Each pair is two rows. How far apart are they, by a hidden measure? 0 means very close, and 20 very far. Two or three weighted sums of its numbers give each row a place; it is the straight-line distance between the places.
(-87 -13 21 -14 -83 5 -10 -15 -10 -11 -12 -11 117 20 -89 -8 -86 -9 -88 -10 115)
(8 -9 0 -10 11 16 8 -3 11 6 8 7 -18 -12 16 6 10 6 8 -11 -14): 6
(6 -6 -8 -5 7 9 9 -11 10 13 13 9 -19 -15 5 10 5 8 8 -10 -15)
(8 -11 -9 -12 5 7 21 -11 16 15 17 15 -20 18 6 14 6 18 7 -5 -13): 6
(6 -8 -7 -6 8 6 6 -7 8 7 8 9 -17 -21 7 13 8 5 7 -13 -16)
(-29 -16 -9 -16 -34 5 16 -16 22 16 16 17 -3 -5 -30 18 -35 14 -27 -9 0): 7
(-14 -15 -9 -10 -14 4 16 -12 15 13 19 13 -15 -6 -13 13 -14 13 -14 -9 -14)
(5 -7 -9 -10 2 6 16 -14 14 13 15 12 -1 16 2 13 12 13 12 -2 -21): 6
(15 -8 -9 -10 17 6 6 -5 11 6 3 2 -14 -21 16 5 15 6 15 -12 -10)
(-15 -10 -8 0 -11 4 12 -5 7 6 9 5 -14 24 -14 8 -13 6 -14 -4 -17): 11
(10 2 -5 0 8 10 18 1 17 12 2 5 -13 -31 8 10 10 4 8 -16 -16)
(13 -11 -8 -10 9 6 5 -6 6 8 8 6 -16 -17 20 5 9 10 9 -11 -16): 3
(3 -11 2 -11 3 5 12 -10 9 12 8 15 -17 -16 3 9 3 19 7 -12 -20)
(0 31 -7 35 2 10 16 30 17 16 16 24 -20 58 0 17 4 15 0 18 -20): 11
(4 -10 -8 -12 9 8 17 -12 15 17 13 23 -17 17 3 14 6 19 11 -7 -15)
(5 1 -10 3 15 10 8 1 5 5 6 8 -12 -32 10 5 7 8 9 -15 -14): 9
(5 -11 -10 -6 5 6 9 -13 9 18 9 11 -18 -9 6 11 9 13 5 -11 -16)
(-48 119 69 119 -49 -99 -88 118 -93 -93 -91 -95 19 109 -49 -80 -44 -95 -49 123 19): 12
(6 -7 -10 -8 6 7 7 -7 6 8 7 6 -19 -21 16 10 7 7 8 -10 -11)
(-73 118 127 117 -71 -127 -127 122 -127 -127 -127 -127 74 96 -73 -127 -72 -127 -73 120 73): 8
(12 -14 -8 -12 17 8 10 -14 6 8 11 13 -10 -13 13 6 14 10 12 -8 -17)
(-68 121 127 117 -70 -127 -127 118 -127 -127 -127 -127 68 97 -70 -127 -71 -127 -70 127 65): 11
(36 -7 -14 -8 23 10 -4 -7 1 0 -4 -1 -6 -24 25 -4 26 -4 25 -11 -5)
(-6 -12 -8 -13 -5 5 16 -15 13 16 16 13 -21 -5 -6 11 1 18 -6 -10 -19): 11
(13 -15 -8 -14 2 5 10 -14 13 15 11 10 -20 -2 6 11 3 14 3 -11 -20)
(9 -3 -5 -4 13 10 8 -4 5 4 3 5 -18 -21 15 4 10 4 8 -7 -18): 4
(-7 -16 -9 -16 -4 5 13 -16 13 19 12 14 -20 8 -6 15 -5 13 -9 4 -20)
(19 -7 -14 -1 19 8 -1 -7 -1 -2 1 -3 -10 -26 21 0 20 0 19 -8 -12): 7
(-8 66 -5 63 -5 -1 4 63 2 3 4 6 -19 72 -7 6 -4 3 -4 51 -17)
(1 47 -7 35 1 9 16 35 15 17 17 16 -17 59 5 14 1 31 5 21 -21): 4
(37 -14 -13 -12 37 12 6 -10 9 10 7 6 13 -6 37 6 44 7 36 -10 11)
(-8 -14 -3 -15 -8 7 12 -15 15 25 12 16 -16 -1 -7 11 -7 12 -7 -8 -19): 11
(17 -12 -5 -14 13 6 9 -13 8 15 7 7 -14 -8 20 11 12 6 14 -6 -17)
(8 -6 -10 -7 10 8 5 -5 6 7 4 9 -18 -24 8 6 13 4 9 -12 -19): 4
(12 -14 -9 -14 14 8 7 -14 8 9 16 6 -17 -13 14 8 13 7 15 -9 -13)
(3 55 -10 57 -1 9 9 54 10 13 8 10 -20 72 -5 10 -3 10 -1 43 -18): 10
(-4 -12 -8 -13 -3 7 11 -14 12 14 11 16 -21 -3 -5 12 -3 17 -5 -8 -16)
(7 -7 -9 -7 9 9 7 -10 15 8 8 8 -18 -18 14 7 7 10 6 -11 -18): 5
(-5 -13 -5 -15 -3 5 14 -12 11 13 11 12 -18 -13 4 13 -4 11 -3 -11 -13)
(-72 119 127 118 -71 -127 -127 117 -127 -127 -127 -127 69 106 -72 -127 -69 -127 -70 127 79): 9
(45 -14 -7 -15 44 9 0 -15 -1 -2 0 -2 21 -11 46 -2 46 -2 46 -11 22)
(22 -6 -12 -7 21 11 5 -4 -3 1 -4 -2 2 -19 20 -3 20 -2 21 -14 -10): 8
(-16 -15 -11 -10 -21 4 16 -14 16 17 16 17 -13 -8 -22 23 -23 20 -20 -11 -4)
(15 -6 -12 -9 16 7 4 -10 8 3 8 3 -13 -20 17 10 15 1 15 -11 -12): 3
(-4 -15 -9 -14 -4 7 11 -14 11 19 17 12 -19 -5 -5 11 0 11 -5 -10 -19)
(3 -10 -10 -11 4 6 19 -11 9 12 12 11 -19 -15 3 9 3 9 8 -11 -19): 4
(15 -11 -12 -2 17 7 3 -10 2 8 4 6 -13 -21 15 7 18 4 15 -3 -12)
(-1 54 -9 47 3 11 11 49 11 11 14 10 -14 70 -1 11 -1 11 0 39 -21): 2
(5 42 -9 33 4 12 14 33 15 15 15 21 -21 60 -1 14 -1 16 1 23 -21)
(-2 -13 -7 -3 1 9 11 -15 14 13 12 12 -15 -5 1 13 -1 18 -2 -10 -17): 7
(-7 -12 -8 -12 -6 6 12 -9 10 21 9 13 -17 18 -1 18 -8 9 -1 -9 -19)
(0 -9 -9 -12 -8 6 13 -7 14 16 14 16 -15 -16 -4 15 -2 18 -6 -11 -17): 10
(11 -15 -11 -2 14 8 11 -14 7 7 11 7 -16 -10 15 9 16 9 13 -9 -17)
(37 -16 -6 -16 39 11 6 -16 13 15 8 6 9 -7 39 5 38 5 37 -11 8): 12
(10 1 -11 -6 10 11 10 -6 7 5 4 5 -14 -28 10 3 16 5 10 -13 -14)
(46 -15 -18 -14 49 11 4 -14 -2 3 -4 -4 25 -5 45 -4 47 -1 53 -11 30): 18
(3 -14 -10 -14 8 9 10 -15 14 10 10 11 -20 -9 4 16 7 9 4 -11 -17)
(14 6 -11 -6 7 6 6 -6 5 8 7 6 -11 -25 13 5 8 6 7 -13 -16): 6
(46 -13 -19 -10 45 11 0 -12 0 -3 3 -3 22 -12 48 -4 48 -2 45 -2 22)
(23 -15 -10 -14 24 4 13 -16 13 13 12 14 -3 2 26 15 22 15 23 -10 -2): 4
(12 6 -11 1 12 11 5 0 2 2 3 2 -18 -29 9 3 12 6 21 -6 -18)
(0 -15 -9 -15 0 6 11 -14 12 13 19 16 -16 12 0 11 2 11 2 -4 -21): 10
(9 -9 0 -10 5 5 10 -4 10 9 6 7 -17 -21 8 7 6 8 5 -10 -18)
(5 -15 -9 -8 4 6 10 -12 12 13 10 9 -18 -7 6 11 4 10 7 -10 -20): 7
(14 -6 -3 0 9 7 6 0 3 3 10 4 -15 -22 10 3 10 3 11 -10 -17)
(21 -5 -8 -6 25 11 -1 -6 -1 -4 4 0 -9 -25 24 -4 24 -4 25 -13 -10): 2
(-64 118 127 118 -67 -127 -127 116 -127 -127 -127 -127 59 98 -65 -127 -63 -127 -68 121 64)
(10 -3 -6 -7 15 13 5 -4 4 4 7 5 -16 -26 10 5 10 7 9 -9 -16): 15
(14 -1 -9 2 12 9 2 0 1 2 2 4 -17 -31 9 4 22 2 12 -14 -14)
(-14 -16 -8 1 -10 5 15 -14 14 15 14 14 -18 -4 -11 12 -8 15 -12 -10 -17): 13
(12 -5 -4 -5 12 9 5 -6 5 7 4 8 -18 -14 12 4 14 9 15 -14 -6)
(19 -17 -3 -15 21 6 13 -15 12 18 14 14 -12 5 19 12 20 13 20 -11 -11): 5
(24 -13 -10 -17 23 8 15 -16 12 16 12 16 -6 1 29 12 22 11 24 -10 -6)
(28 -3 -12 -11 22 7 3 -8 -1 -1 0 0 -8 -14 28 3 22 1 23 -11 0): 4
(43 -14 -12 -14 37 7 6 -11 11 9 6 6 9 0 37 6 37 6 37 -3 12)
(1 -11 -5 -15 6 15 12 -13 10 15 14 13 -19 -10 3 10 3 15 4 -10 -17): 7
(-88 -10 23 -10 -88 9 -12 -13 -10 -13 -11 -10 119 13 -87 -12 -88 -13 -87 -10 115)
(10 -4 -11 -10 9 7 5 -10 9 7 7 8 -8 -20 11 8 19 5 11 -11 -16): 16
(6 -6 -8 -5 8 20 11 -9 10 10 15 6 -9 -22 9 9 10 8 15 -13 -18)
(9 -7 -10 -7 9 14 7 -1 5 4 5 9 -18 -25 12 5 10 5 10 -9 -17): 3
(-44 116 64 117 -47 -87 -93 117 -95 -93 -92 -93 18 102 -49 -95 -49 -95 -49 122 22)
(13 -14 -8 -15 13 7 10 -13 7 11 9 9 -16 -12 12 9 11 7 14 -10 -16): 19
(13 -3 -10 -5 10 10 8 -8 4 7 4 4 -13 -17 13 4 14 6 10 -12 -17)
(36 -14 -14 -16 35 5 5 -15 5 5 5 5 13 -7 36 7 37 5 37 -10 13): 10
(14 -10 -12 -9 16 7 3 -10 2 3 4 3 -15 -19 17 6 15 5 15 -11 -12)
(-21 -14 -10 -14 -22 11 20 -8 18 18 16 16 -13 -8 -23 15 -22 19 -21 -11 -13): 3
(11 -6 -8 -6 8 7 9 -3 5 4 5 4 -16 -26 11 7 9 4 9 0 -18)
(-88 -14 18 -10 -88 3 -10 -14 -9 -10 -5 -9 117 13 -89 -10 -88 -7 -88 -9 117): 8
(35 -16 -12 -10 38 7 4 -12 5 16 5 5 8 -5 36 4 36 7 36 -9 7)
(-29 -11 -10 -12 -29 8 17 -16 17 19 18 15 -8 -2 -28 20 -26 19 -20 -10 -4): 15
(42 -15 -14 -13 39 6 4 -15 5 7 4 7 12 -5 41 7 39 10 41 -8 10)
(-4 -15 -2 -13 -13 6 16 -10 15 12 17 12 -19 -5 -12 15 -12 15 -9 -10 -18): 11
(16 -7 -9 -7 9 10 9 -8 9 6 5 16 -19 -24 9 6 8 5 20 -10 -18)
(17 -10 -11 -8 20 10 3 -7 3 3 4 3 -7 -18 23 5 18 4 16 -8 -14): 6
(14 -12 -8 -13 15 13 11 -14 10 7 10 11 -9 -9 13 8 21 6 15 11 -17)
(0 -14 -8 -14 -2 5 16 -15 13 11 11 16 -18 -5 -1 12 -2 14 -1 -10 -21): 4
(-64 117 127 118 -65 -127 -127 117 -127 -127 -127 -127 60 96 -69 -127 -67 -127 -60 122 60)
(3 -11 -9 -13 3 8 18 -10 13 14 14 15 -18 19 4 15 9 13 13 -8 -18): 14
(36 -13 0 -16 40 5 8 -16 5 6 10 7 10 -6 37 7 36 6 39 -10 9)
(19 -14 -7 -16 21 6 16 -15 14 17 14 13 -2 3 17 24 17 12 21 -10 -10): 3
(0 -7 -6 -8 -1 5 14 -11 15 14 13 16 -21 -19 -7 21 -7 15 -4 -12 -19)
(9 -7 -11 -5 8 13 5 -7 11 7 5 8 -17 -23 7 13 8 9 8 -10 -18): 2
(-6 -15 -7 -14 -3 4 14 -14 14 15 21 12 -16 -5 -2 18 -5 12 -3 -9 -19)
(-62 117 122 116 -63 -127 -124 121 -127 -123 -124 -127 46 96 -61 -126 -62 -126 -62 123 47): 9
(16 -12 -7 -10 14 7 13 -14 9 7 9 9 -17 -10 12 11 14 10 13 -11 -17)
(-33 -15 -9 -17 -26 5 15 -13 15 18 19 16 -1 -6 -34 23 -33 17 -34 -7 -2): 3
(21 -3 -11 -7 22 13 -1 -7 -3 -2 -1 -2 -11 -15 20 -3 21 3 21 -10 -5)
(46 -11 -21 0 46 8 -4 -14 3 -4 -2 -2 24 -11 46 -1 45 -3 46 -11 25): 6
(37 -14 -11 -15 41 13 7 -16 5 5 6 11 7 -4 36 7 38 9 37 -5 7)
(2 35 -8 37 1 9 18 35 17 21 17 17 -20 60 2 19 1 16 3 19 -18): 4
(-75 -15 10 -15 -72 5 0 -13 -7 -6 -3 -6 76 13 -74 -6 -75 -8 -73 -7 75)
(-88 -11 31 -15 -84 5 -11 -14 -9 -10 -2 -11 119 11 -88 -5 -89 -11 -89 -10 115): 13
(10 0 -7 2 12 14 2 0 1 2 1 3 -16 -32 11 1 13 2 11 -16 -10)
(49 -14 -20 -14 45 8 -4 -10 -4 -3 -2 -2 24 -10 47 -4 49 5 47 -10 22): 11
(23 -9 -10 -8 21 11 2 -9 2 6 2 2 -10 -18 19 7 15 10 16 -12 -14)
(41 -7 -13 -15 36 7 9 -16 6 12 11 5 10 -2 36 4 36 5 39 -10 9): 3
(8 -9 -8 -5 9 12 7 -7 12 9 7 10 -20 -19 8 9 13 13 8 -13 -19)
(-15 -11 -10 -10 -11 5 13 -10 16 13 13 13 -17 -6 -14 12 -15 13 -13 -4 -14): 5
(-24 -16 -9 -16 -25 7 21 -16 16 16 15 22 -9 -5 -18 15 -26 17 -24 -2 -5)
(9 -3 -7 -7 10 8 6 -8 13 5 3 7 -18 -23 10 4 9 3 9 -12 -18): 4
(8 -8 -10 -6 8 8 6 -5 8 7 5 6 -16 -25 10 6 8 9 8 -12 -19)
(40 -15 -10 -11 44 5 6 -15 8 7 8 4 7 -6 36 4 36 7 37 -10 7): 8
(0 -9 -9 -11 2 21 17 -4 13 15 13 13 -18 17 4 14 0 13 2 -9 -21)
(-33 -12 -7 -14 -32 5 15 -11 15 16 18 15 -1 -1 -36 14 -34 16 -33 -8 4): 11
(16 -16 -7 -16 16 18 23 -5 13 15 14 12 -16 6 14 14 18 12 17 -8 -14)
(25 -11 -12 -11 25 9 -1 -11 0 0 1 -1 -7 -17 26 -2 23 -1 23 -9 -6): 11
(-71 -14 15 -14 -77 4 -3 -12 -10 -10 -11 -11 79 13 -75 -8 -67 -11 -72 -10 82)
(53 -10 -19 -13 47 6 -4 -14 -3 -3 -2 -3 23 -13 47 0 53 7 47 -9 23): 6
(-37 -17 -11 -11 -37 5 16 -16 16 17 15 15 1 -4 -32 22 -36 16 -36 -9 1)
(16 -10 -12 -9 17 10 12 -11 2 2 8 3 -15 -15 19 4 18 3 20 -10 -13): 6
(21 -15 -7 -15 21 7 17 -13 12 12 12 17 -11 4 23 13 23 15 20 -7 -12)
(-62 116 127 116 -65 -127 -127 115 -127 -127 -127 -127 50 96 -65 -127 -65 -127 -64 121 50): 16
(-24 -13 -10 -16 -25 5 16 -11 19 21 19 24 -10 -8 -25 16 -23 18 -24 -10 -10)
(12 -7 -9 -5 9 11 5 -5 6 4 7 8 -17 -24 9 4 9 10 9 -12 -16): 5
(2 -15 -6 -15 8 5 16 -14 15 19 10 10 -19 -10 6 13 7 11 7 -10 -19)
(7 -9 -8 -9 12 7 10 -9 7 9 6 10 -6 -21 6 7 6 22 15 -11 -15): 4
(10 -1 -11 1 9 10 2 3 2 5 5 2 -15 -28 8 1 8 4 10 -17 -14)
(-74 -14 21 -10 -74 3 -4 -14 -8 -9 -7 -10 77 14 -74 -9 -72 -9 -68 -4 76): 3
(1 33 -7 43 4 7 22 35 16 20 16 17 -21 58 3 18 2 15 2 19 -13)
(11 -14 -10 -14 11 7 10 -10 10 8 11 17 -17 -11 16 14 11 7 11 -8 -15): 9
(-1 -12 -9 -15 0 5 12 -13 13 14 15 17 -19 -12 5 16 0 12 0 -7 -21)
(-13 -15 -7 -11 -14 8 14 -15 14 18 13 15 -10 -6 -13 15 -15 13 -15 -6 -16): 3
(6 -10 -10 -9 6 8 7 -9 9 7 10 10 -19 -14 8 7 9 9 7 -12 -17)
(45 -6 -20 -13 45 11 -4 -14 -1 -4 -3 2 21 -9 45 -2 44 6 45 -8 22): 7
(-6 -13 -6 -15 0 7 13 -5 12 12 19 15 -19 -3 4 13 -7 19 -6 -10 -21)
(21 -9 -8 -11 15 8 6 -10 3 5 4 2 -14 -19 15 9 16 5 17 -10 -15): 3
(22 -15 -2 -16 23 7 11 -16 14 12 12 15 -8 2 30 11 23 12 23 -10 -8)
(-4 -11 -7 -12 -3 5 17 -15 14 12 12 13 -21 -11 -1 11 3 12 -1 -8 -18): 10
(5 33 -9 31 1 10 19 32 18 22 19 18 -20 58 4 17 2 17 5 20 -20)
(13 -12 -10 -13 12 13 6 -9 7 8 9 6 -14 -7 12 9 13 7 12 -11 -17): 6
(-16 -13 -9 -14 -15 7 13 -6 13 13 12 13 -17 -3 -14 14 -8 12 -8 -10 -18)
(6 -12 -7 -12 10 5 7 -9 16 14 10 17 -19 -17 7 13 4 9 6 -11 -16): 2
(-17 0 -4 -6 -14 2 2 -6 4 2 10 2 -14 31 -14 3 -18 1 -17 -7 -13)
(-9 -15 -9 -16 -8 5 13 -9 15 13 17 12 -9 -3 -7 13 -12 13 -10 -11 -18): 7
(22 -10 -12 -12 21 9 3 -8 1 2 10 15 -6 -16 23 6 37 1 27 -10 -8)
(-2 -15 -6 -7 -4 6 11 -13 15 11 21 12 -21 -4 0 19 -4 12 -4 -11 -17): 7
(-1 -16 -7 -16 3 9 13 -15 25 11 11 12 -20 -4 -5 12 -5 11 -5 -11 -20)
(17 -15 -8 -15 23 5 14 -15 12 12 12 15 -9 2 18 18 20 13 18 -8 -6): 12
(42 -14 -14 -15 39 6 14 -13 8 4 8 4 12 -3 41 6 41 4 43 -10 10)
(25 -12 -14 -9 23 10 7 -11 4 7 1 0 -6 -17 31 0 24 4 38 -11 -8): 5
(1 39 -8 40 -1 9 14 37 15 12 13 17 -20 62 7 13 -2 12 -1 25 -19)
(-11 66 -6 67 -11 -6 -6 67 -6 -6 -5 -5 -19 75 -6 -4 -11 -5 -12 53 -19): 4
(-73 -15 11 -9 -71 8 -6 -14 -5 -7 -5 -7 75 11 -72 -6 -74 -2 -76 -11 82)
(11 -8 -10 -7 10 6 8 -7 5 8 6 9 -19 -24 9 5 11 12 11 -11 -19): 7
(45 -12 -19 -15 44 8 1 -14 -1 2 0 -3 26 -6 46 -2 55 -2 48 -9 24)
(1 -14 -4 -15 6 10 12 -15 12 10 12 14 -19 -10 2 14 1 11 2 -8 -18): 12
(-37 -16 -5 -13 -31 4 19 -16 14 14 14 15 4 -3 -38 20 -37 22 -38 -10 4)
(7 3 -4 -2 9 6 20 -6 19 20 21 20 -19 21 11 25 16 18 8 -8 -19): 7
(14 -7 -9 -14 18 8 6 -9 9 9 12 7 -16 -8 15 6 13 7 14 -10 -12)
(46 -9 -21 -12 46 8 -3 -12 1 -3 -4 3 23 -10 47 -2 48 -3 55 -11 30): 8
(47 -9 -20 -10 46 6 -3 -13 -3 1 -2 -2 24 -12 46 0 47 14 46 -11 23)
(14 -7 -9 -13 10 15 8 -11 14 9 7 12 -16 -17 16 6 11 8 13 -2 -14): 12
(47 -14 -19 -15 51 9 -2 -13 -2 5 -4 -1 22 -9 47 0 46 -4 48 -8 25)
(-67 -13 9 -13 -73 3 -4 -14 1 -5 -5 -5 72 11 -71 -7 -74 -6 -74 -10 75): 14
(8 -8 -7 -12 6 6 16 -12 14 18 17 17 -16 25 5 16 4 20 6 -10 -19)
(8 -3 -5 -5 8 10 7 -4 7 5 5 19 -7 -24 9 6 7 5 8 -10 -15): 10
(0 -12 -6 -12 15 5 9 -13 11 15 11 13 -21 -11 5 13 0 9 2 -6 -18)
(11 2 -11 0 14 13 2 0 6 2 1 1 -18 -28 14 2 11 3 11 -13 -16): 4
(-67 117 127 121 -67 -127 -127 116 -127 -127 -127 -127 55 99 -67 -127 -67 -127 -67 120 57)
(9 -13 -6 -14 14 8 12 -15 10 12 9 16 -14 -9 8 14 4 11 6 -10 -19): 13
(15 -12 -10 -11 13 9 17 -15 7 8 7 9 -14 -9 13 15 12 7 14 -9 -15)
(7 -7 -10 -5 8 9 8 -8 8 8 14 11 -6 -21 10 32 5 10 16 -12 -18): 14
(-67 118 127 116 -63 -127 -127 116 -127 -127 -127 -127 62 98 -68 -127 -68 -127 -68 125 66)
(11 -3 -9 -8 15 7 4 -6 5 4 9 9 -19 -25 9 4 9 4 14 -9 -13): 12
(13 3 -10 -3 12 7 4 -6 4 4 5 9 -15 -26 13 4 11 3 11 -11 -16)
(12 -12 -9 -11 11 8 9 -5 7 12 6 8 -18 -18 14 13 11 5 10 -8 -15): 12
(-88 -14 20 -15 -89 2 -6 -13 -10 -10 -9 -10 127 10 -88 -10 -89 -11 -86 -8 115)
(6 -8 -5 -6 10 7 7 -9 11 6 8 7 -20 -22 7 11 10 9 6 -10 -16): 12
(-30 -17 -10 -12 -31 7 15 -16 15 24 14 16 3 -3 -27 17 -31 14 -30 -10 -5)
(11 -10 -11 -12 12 5 8 -14 7 11 6 7 -17 -15 14 8 12 5 12 -11 -16): 3
(13 -14 -3 -12 13 6 7 -15 10 8 9 7 -16 -11 13 12 12 12 25 -10 -17)
(18 -9 -11 -10 19 8 4 -10 4 9 2 3 -15 -22 22 7 15 6 16 -8 -8): 5
(45 -15 -13 -14 36 7 5 -14 5 5 10 12 7 -6 37 9 37 6 37 -10 9)
(-1 -13 -9 -15 -1 11 13 -15 13 12 12 13 -20 11 0 19 1 13 -1 -11 -15): 8
(0 -13 0 -13 -1 9 14 -15 17 14 14 14 -17 13 2 16 9 12 0 -8 -15)
(9 -7 -8 -6 13 6 6 -10 12 14 7 9 -17 -19 17 8 6 12 9 -9 -20): 7
(24 -10 -13 -11 23 15 -1 -9 -1 -1 -1 0 -7 -19 24 3 25 -1 24 -11 -9)
(-28 -16 -8 -15 -30 9 15 -14 19 17 20 16 -6 -4 -21 21 -28 22 -28 -8 -5): 10
(-71 -16 8 -10 -68 4 1 -15 -1 5 1 -3 66 10 -70 -2 -64 -3 -71 -10 68)
(20 -12 -13 -11 19 7 1 -5 1 2 1 3 -10 -17 20 4 21 1 20 -11 -11): 5
(13 2 -7 5 7 12 6 3 4 5 8 3 -19 -32 9 4 10 5 8 -14 -19)
(13 3 -8 0 9 8 4 4 2 7 3 3 -18 -35 8 4 9 9 11 -15 -18): 1
(2 -7 -9 -15 -1 4 12 -14 13 19 15 13 -21 -5 -5 16 -6 12 -4 -7 -21)
(1 -14 -10 -15 1 5 11 -1 15 12 27 13 -18 -8 -3 11 -3 12 -3 -6 -21): 10
(-28 -13 -9 -17 -29 4 16 -15 20 16 19 15 -7 -5 -29 16 -26 14 -27 -9 -6)
(-74 -14 19 -14 -73 2 -6 -10 -10 -8 -10 1 71 14 -69 -11 -74 -11 -72 -6 72): 14
(8 -10 -6 -3 4 5 18 -12 13 9 9 9 -21 -15 4 9 3 12 5 -11 -18)
(7 -10 -7 -8 6 6 12 -8 8 7 9 7 -15 -21 6 7 7 6 14 -11 -20): 8
(7 -9 -9 -11 8 6 18 -12 16 28 17 20 -18 18 7 17 12 16 10 -10 -19)
(22 -8 -12 -7 25 11 0 -2 -1 0 7 2 -5 -20 25 0 23 1 24 -12 -3): 14
(-6 59 -5 56 -4 1 6 62 7 9 12 13 -20 71 -4 6 9 5 -4 50 -21)
(-77 -14 14 -15 -73 4 -6 -9 -7 -10 -7 -8 84 12 -74 -10 -76 -7 -75 -2 82): 12
(-7 -16 -8 -13 -7 5 14 -16 22 18 15 14 -15 -8 -10 14 -8 14 -9 -10 -16)
(-12 -15 -9 -17 -10 7 14 -13 12 12 13 14 -17 -5 -10 15 -4 13 -10 -7 -19): 5
(-76 -13 20 -12 -64 4 -13 -14 -5 -12 -8 -12 78 22 -76 -13 -75 -9 -74 -10 79)
(26 -10 -14 -7 24 9 0 -8 -1 0 0 -2 -9 -20 25 0 24 5 27 -11 -3): 1
(-5 -16 -10 -16 -5 4 13 -17 11 15 11 16 -20 -5 -5 13 -2 18 -3 -11 -19)
(-13 -9 -8 -17 -7 7 12 -10 14 15 16 15 -19 -1 -9 13 -13 14 -8 -11 -16): 8
(-62 -13 14 -11 -68 2 -7 -13 -8 -11 -12 -4 68 16 -72 -10 -71 -11 -70 -10 67)
(39 -14 -15 -12 40 5 4 -16 7 4 4 9 13 -4 40 9 38 15 42 -10 11): 3
(-1 -15 -9 -14 -4 8 11 -12 15 12 11 19 -20 -10 -2 11 0 11 -4 -7 -21)
(-14 -17 -8 -15 -13 7 15 -16 17 12 17 16 -15 -2 -12 15 -14 16 -15 -10 -14): 2
(10 5 -10 2 9 11 7 1 3 2 5 1 -17 -29 16 2 12 1 13 -15 -16)
(12 4 -11 3 9 9 8 5 9 6 8 2 -17 -35 12 4 11 1 9 -15 -12): 2
(8 -7 -10 -5 20 6 6 -6 4 7 5 6 -18 -24 9 6 9 5 10 -11 -17)
(8 -12 -8 -12 4 7 10 -10 9 11 7 8 -20 -18 5 9 7 8 5 -10 -16): 1
